Each path is a new rotation, seen through one point. The rows after it are directions, each followed by how far the rotation turns it, in degrees each step (0 if it stays put).
Each turn is a multiple of 5 degrees from 10 to 175, or 0.
Each row of a path follows its step; steps can be skipped.

step 8: 0.32, 0.22, 0.16, -0.63, -2.92, 2.02, -0.24, 0.82, -0.92, -1.22, 1.91, 0.92, 0.18, -0.29, 0.58, -0.16, 1.61, -1.22, -0.12, -0.24, 0.20, -1.32, -0.02, 0.83, -0.44, -0.51, -0.78, -0.34, -0.48, -0.99, 0.77, -0.01, -1.14, -1.34, 1.45, -1.50, 1.52, 0.78, -0.12, -0.47, 0.64
step 9: -1.12, 1.01, 0.73, -0.22, -1.31, -0.73, 0.32, 0.18, -0.46, 0.12, -0.19, 0.27, 0.52, 0.24, 0.30, -2.17, 1.39, 0.29, -2.17, -0.14, 0.67, -2.51, -1.53, -2.29, -0.33, -0.45, -0.67, -0.19, -0.52, -0.67, -0.65, 0.93, -1.58, -1.13, -0.44, 0.99, 0.53, 1.30, -0.26, -0.34, 0.33
step 10: -0.11, -0.09, 0.59, -0.93, -0.09, 0.19, -0.62, 0.27, -0.11, -0.39, 1.02, 1.52, -0.28, -1.23, 0.61, -2.10, -0.67, 0.70, 0.20, -0.72, 1.17, -1.29, 0.92, -0.38, -2.54, 0.61, 1.11, 0.05, -0.32, 1.21, -0.80, 0.53, -0.99, -2.21, 0.45, -0.42, -1.00, 1.43, 1.85, 0.43, 1.50
step 12: -0.82, 1.45, 0.28, -0.07, -1.06, 0.06, 0.27, 1.78, -0.34, 0.96, 2.14, 0.39, 1.15, -0.57, -0.45, -0.97, -1.43, 0.31, -0.64, 0.82, -1.43, -0.76, -1.30, -1.72, -0.71, -0.71, 1.21, 1.09, -0.66, 1.22, -1.29, 1.09, -0.90, -0.92, -0.53, 1.22, 0.47, 0.12, 0.09, -1.20, -1.22
step 14: 1.36, -0.47, -1.19, 0.09, -1.97, 0.23, -0.03, 2.76, 0.68, -0.26, 1.85, 1.34, 0.92, 0.98, 0.23, -0.84, 0.54, -0.11, 0.67, 0.44, 0.91, -0.78, -0.09, 1.52, 0.78, -0.70, 0.36, 1.61, -0.84, 1.46, 0.70, 1.04, 0.84, -0.54, -1.29, -1.24, 0.23, 0.54, -1.54, -0.68, -0.28
step 16: -0.19, -0.74, -0.68, 0.06, -1.80, 1.12, -0.71, 1.46, 0.39, -0.27, 0.93, -1.99, -0.74, -0.29, 0.66, -1.71, -2.07, 0.91, 1.71, -1.04, 1.60, -0.31, 0.06, 0.17, -0.55, 0.67, 0.78, -0.74, -0.65, -0.45, -0.26, -0.70, 0.71, -0.19, -1.21, -1.16, -0.36, 2.04, 1.20, -1.09, 0.23
step 18: -1.32, 0.53, 0.59, -1.81, -1.84, 0.97, -1.03, 1.19, 0.39, -0.81, 2.15, 0.04, -0.80, -0.42, -0.28, -0.46, -1.26, 0.51, -1.78, 0.51, -0.25, -0.50, -0.13, -0.38, -0.26, -1.61, -0.09, -0.70, -0.48, -1.12, -1.68, -1.82, -0.87, 0.16, 0.65, -0.73, -0.91, -0.41, -0.92, -1.50, -0.42
step 21: 0.28, -0.74, 0.76, 0.10, -0.36, 0.52, -1.24, -1.36, -0.37, -0.02, 1.99, 0.47, -0.67, -0.89, -1.93, -1.03, -0.10, -0.09, -1.41, -0.13, 0.47, -0.92, -1.11, -0.93, 0.10, -0.80, 0.86, 0.04, 0.86, -0.43, -2.03, 0.08, -1.46, -2.70, 0.72, -2.06, -0.11, -0.42, -0.24, -0.49, 0.90
Directions:
0.72, -0.21, 0.13, -0.40, 0.25, 0.44, -0.55, -0.04, 0.04, 0.21, -0.05, 0.75, -0.12, -0.18, -0.69, -0.14, 0.13, -0.28, 0.04, -0.13, -0.17, -0.50, 0.41, 0.75, 0.22, 0.03, -0.41, 0.05, -0.31, 0.40, 0.04, -0.22, 0.22, -0.21, 0.04, -0.27, -0.36, -0.37, -0.52, 0.13, -0.11
110
-0.26, 0.49, -0.18, 0.36, 0.41, -0.32, 0.27, 0.01, 0.24, 0.53, -0.21, -0.23, 0.30, -0.12, -0.09, -0.56, -0.53, -0.62, 0.12, -0.67, 0.74, -0.21, 0.61, -0.05, -0.57, 0.38, -0.08, -0.18, -0.24, 0.02, 0.14, -0.26, 0.18, -0.01, -0.25, 0.22, -0.07, 0.23, -0.26, 0.38, -0.08
110
0.07, -0.09, -0.41, -0.02, -0.49, -0.36, 0.19, 0.42, 0.56, 0.33, 0.04, 0.01, -0.16, 0.31, -0.07, 0.15, -0.93, 0.70, 0.29, -0.07, 0.12, -0.28, 0.07, -0.05, 0.62, -0.04, -0.06, 0.50, 0.26, 0.01, 0.35, -0.41, 0.59, 0.36, -0.03, -0.08, -0.46, -0.34, 0.15, -0.29, -0.22
25
-0.23, -0.27, -0.25, -0.65, -0.39, -0.01, 0.22, -0.07, -0.55, -0.35, 0.69, 0.42, 0.08, -0.50, 0.11, -0.01, -0.13, -0.65, 0.40, -0.46, -0.15, 0.34, 0.79, -0.45, 0.07, -0.15, 0.22, 0.29, 0.21, 0.38, -0.03, -0.02, 0.40, 0.03, -0.03, -0.10, 0.41, -0.05, 0.38, -0.09, -0.24
175
-0.44, -0.13, 0.34, -0.34, 0.37, -0.65, -0.77, 0.12, 0.28, 0.06, 0.14, -0.50, -0.21, -0.33, 0.04, -0.15, -0.11, 0.09, -0.21, -0.44, -0.13, -0.45, -0.28, -0.26, -0.08, -0.30, 0.00, -0.07, 0.16, 0.30, -0.91, 0.15, 0.35, 0.00, 0.16, 0.31, 0.27, -0.78, -0.19, -0.14, 0.21
125

step 1: -0.02, -0.95, 0.77, -1.72, 0.57, 1.30, 2.10, -0.18, 0.28, 1.31, -1.78, 0.64, 0.30, -1.44, -0.03, 0.73, 0.86, 0.04, 1.14, 1.30, 0.80, -0.78, -0.08, 1.57, 0.29, 0.48, 1.15, -0.45, -1.33, -0.72, 0.35, 0.72, -0.55, 0.80, -1.60, 0.53, 0.41, -1.04, 0.96, -0.68, 2.54
step 10: 2.19, 0.79, -1.62, -2.81, 1.03, 0.07, 0.61, -1.73, -0.17, 0.79, 0.45, -0.20, 1.03, 0.01, 0.02, 1.46, 0.37, 0.00, -1.35, 0.98, -0.21, -1.07, 0.88, -0.67, -0.24, -0.44, 1.07, 0.43, 0.89, -0.22, -0.51, -1.60, -2.13, 1.22, -1.13, 0.72, 0.30, -0.24, 0.56, -0.08, 0.18
step 13: -0.96, -0.68, 1.17, -0.96, 1.80, 2.31, 0.14, -0.83, 1.29, 1.61, -0.76, -0.36, 1.46, 0.42, 0.04, 1.19, 0.41, -1.50, -1.13, 0.37, 0.01, 1.98, -0.36, 0.41, 1.76, 0.05, 0.35, -1.10, 0.43, -0.18, 0.31, 0.16, 0.00, -0.33, -1.41, -0.78, -0.11, -1.18, -0.61, 0.16, 2.40
step 14: 0.38, 0.27, 0.47, -1.19, 0.23, 1.88, -0.65, 0.01, -0.29, 0.45, -1.82, -1.51, 0.30, -1.17, -0.54, 0.35, 0.99, 1.73, -0.64, 0.18, -0.98, -1.33, -0.36, 2.06, 0.80, 1.51, 1.30, -0.68, -1.43, -0.83, 1.23, 1.58, -1.98, -0.51, -0.79, 0.79, -0.42, -0.77, -0.72, -0.60, 0.79
step 17: 1.72, -0.22, -0.02, -1.22, 1.80, -0.16, 0.05, 0.07, 0.04, -0.99, -0.30, -0.31, -0.36, -0.72, 0.13, 0.39, -0.64, -1.03, -1.58, 1.88, 1.65, -1.06, 0.21, 0.72, -0.89, 0.04, 1.30, 1.22, 1.05, 0.18, -1.30, -1.06, -2.03, -0.49, -1.84, 0.64, 1.17, -1.55, 0.65, -0.60, 1.63
step 19: 1.80, 0.80, 1.73, 0.46, 2.03, 2.95, -1.25, -0.68, 0.80, 1.30, -0.62, -1.19, 0.59, 0.78, -0.59, 0.60, 0.57, 0.63, -0.64, 0.77, 0.43, -1.18, -0.12, 1.33, 0.48, 1.07, 1.45, 0.12, -0.57, -1.00, 0.15, 0.49, -0.91, -0.66, -0.77, 0.78, 0.07, -0.85, 0.03, 0.16, 1.72
step 21: 0.02, 0.92, -0.76, -1.52, 0.56, 2.13, 1.98, -0.27, 0.79, 0.98, -2.46, -0.55, 0.55, -0.64, 0.52, 0.04, 0.68, 1.20, 1.04, 1.10, -0.68, -0.72, -1.02, 1.79, 0.38, -0.24, 1.09, -1.16, -0.79, -0.48, 0.79, -0.35, -0.90, 1.77, -2.04, 0.73, -0.14, 0.62, 0.45, -0.23, 1.39
step 23: 0.34, 1.08, -1.25, -2.36, 1.19, 0.45, 0.28, 0.15, 1.31, -0.97, -0.79, -0.23, 0.32, -0.77, 0.40, 0.54, 0.60, -0.09, -1.03, -0.06, -0.41, 1.15, -0.38, 1.47, 0.09, -0.61, 2.30, -0.63, 1.39, 1.34, -0.12, -2.31, -1.37, 0.22, -1.03, 0.49, 0.33, -1.29, -1.64, -1.41, 0.29
Directions:
-0.11, 0.18, -0.08, 0.04, 0.49, 0.68, 0.57, 0.39, -0.21, 0.75, -0.47, 0.13, -0.24, 0.07, -0.18, -0.45, 0.04, 0.00, -0.20, -0.03, 0.14, 0.41, -0.05, -0.59, -0.33, 0.51, -0.22, -0.25, -0.48, 0.36, -0.32, 0.73, -0.06, -0.31, 0.15, 0.18, -0.33, -0.25, -0.15, 0.19, -0.14
55
-0.03, 0.14, 0.24, -0.54, -0.12, 0.09, 0.32, -0.39, 0.60, 0.31, -0.05, 0.72, 0.10, -0.10, 0.24, 0.06, 0.19, -0.09, 0.85, -0.04, -0.22, 0.41, 0.06, 0.61, 0.08, 0.06, -0.32, -0.75, 0.22, 0.03, -0.49, -0.26, 0.44, -0.07, 0.39, 0.06, -0.09, -0.13, -0.39, -0.45, -0.02
145
-0.23, 0.26, -0.12, 0.76, 0.27, 0.31, -0.35, -0.52, 0.54, 0.11, -0.16, -0.26, -0.30, -0.45, 0.29, -0.30, -0.14, -0.13, -0.01, 0.18, -0.06, -0.10, -0.77, -0.16, 0.27, -0.78, -0.05, -0.04, -0.11, 0.35, -0.59, -0.35, -0.39, 0.24, 0.12, 0.56, 0.21, -0.11, -0.24, 0.21, 0.02
175
-0.26, -0.04, -0.26, 0.36, -0.33, 0.17, -0.19, 0.21, 0.11, -0.77, 0.30, 0.60, 0.22, -0.31, -0.46, -0.50, 0.03, -0.29, -0.48, 0.56, -0.07, -0.03, 0.37, 0.55, -0.17, 0.13, 0.02, 0.09, -0.40, -0.19, -0.13, 0.16, -0.47, -0.42, 0.54, 0.39, -0.32, -0.21, -0.14, -0.47, 0.30
130
-0.11, 0.03, 0.43, -0.24, 0.05, 0.52, 0.17, -0.62, 0.17, 0.21, 0.09, 0.01, 0.17, -0.17, 0.00, -0.03, -0.12, 0.08, -0.28, 0.25, -0.12, 0.11, -0.31, 0.55, -0.21, -0.31, -0.23, 0.80, -0.35, 0.37, 0.43, -0.19, 0.34, -0.91, 0.22, -0.55, -0.04, 0.11, 0.55, 0.30, -0.41
55
0.07, 0.36, -0.24, 0.32, 0.24, 0.18, -0.20, 0.23, 0.34, -0.17, -0.51, -0.09, 0.37, 0.11, 0.21, -0.61, -0.65, 0.83, 0.06, -0.58, -0.27, 0.18, 0.07, 0.45, -0.54, 0.09, 0.18, -0.32, 0.12, -0.17, 0.37, -0.18, -0.46, -0.12, -0.15, -0.36, 0.15, 0.50, -0.32, -0.26, -0.40
155
-0.48, -0.20, 0.33, 0.22, -0.19, 0.16, 0.51, 0.54, -0.21, 0.16, 0.03, 0.23, 0.21, -0.02, 0.15, 0.22, 0.10, 0.15, 0.50, 0.28, -0.21, -0.09, -0.48, -0.03, 0.84, -0.25, -0.05, -0.47, 0.00, -0.54, 0.68, 0.17, -0.87, -0.32, 0.11, 0.04, 0.19, -0.09, 0.28, 0.18, -0.31
55
